128 stands for zero in the data rows.
Here are some points:
[150  85  98 140 163 142 153 121]
[129 101  89 116 174 115 138 138]
[140 112 113 160 136 152 140  86]
[146 128 128 148 152 168 166  95]
[113 115 128 168 126 154 138  76]
[ 84  99 149  94 119 104 131 149]
[110 109 123 167 124 153 135  80]
[121  89  90 138 136 115 117 116]
[112  94 104 143 136 113 109 112]
[ 94 106 123 154 119 121 114 103]
[ 93 108 129 162 105 138 124  83]
[103  89 103 144 120 116 110 106]
[131 103 114 135 175 146 157 111]
[123  95  99 160 119 143 128  91]
[128 117 141 117 167 138 160 135]
[134 165 128  95 161 118 165 149]
[144 112 116 148 150 160 145 100]
Then 10 other points, each followed by its number:
[102 123  99 161  95 141 118  89] 0
[136 117 115 167 129 164 134  81] 1
[ 93 116 101 163 112 119 104  94] 2
[150 129 115 136 160 159 176 108] 3
[132 173 163 113 160 143 151 117] 4
[103 101 101 165 126 132 115  86] 5
[114 107 142  94 142 124 164 139] 6
[117  90  98 163 116 137 118  90] 7
[153 122 122 143 164 152 148 103] 8
[120 109 107 123 164 116 127 136] 9
Which of these numbered points is nearest to each point below by angle, seen from the average point of the first points? Its number follows each.
[149 110 117 147 160 163 153 100] > 8
[136 106 113 167 128 153 132  78] > 1
[109  99 104 147 136 126 132 102] > 5
[ 89 104 119 155 109 112 105 104] > 2
[ 94 122 150 157 112 149 142  83] > 0
[130 123 115 160 119 167 154  84] > 1
[119  87 108 160 135 143 132  94] > 7
[112 107 156  82 133 124 167 147] > 6
[139 122 115 101 160 127 168 144] > 6
[107  91 108 136 151 119 134 112] > 9
Here are 10 other points, each followed by its number:
[157 116 132 129 164 152 172 102] 0
[131 103 106 104 174 101 139 156] 1
[113 105 111 157 135 136 127  93] 2
[144 140 154 113 164 140 169 132] 3
[139 130  98 158 158 155 158  96] 4
[142 111 128 133 152 144 160 101] 5
[122 122 152 104 174 135 169 147] 6
[106 109 107 180 130 142 125  92] 7
[131  97 116 138 164 141 155 114] 8
[ 80  92 109 133 113  98 113 117] 9
The same question for these:
[103  88 103 160 128 130 123  88] > 2
[144 131 100 145 149 153 164 102] > 4
[108 103 163 135 127 158 161  94] > 5
[132  82 104 132 169 135 159 117] > 8
[130 131 161 151 149 164 159  95] > 5
[152 132  96 140 161 151 170 108] > 4
[130  94  99 137 166 137 145 111] > 8
[126 160 155 126 152 144 150 109] > 3
[153 130 114 119 162 152 181 121] > 0
[111 120 117 163 114 156 141  81] > 7
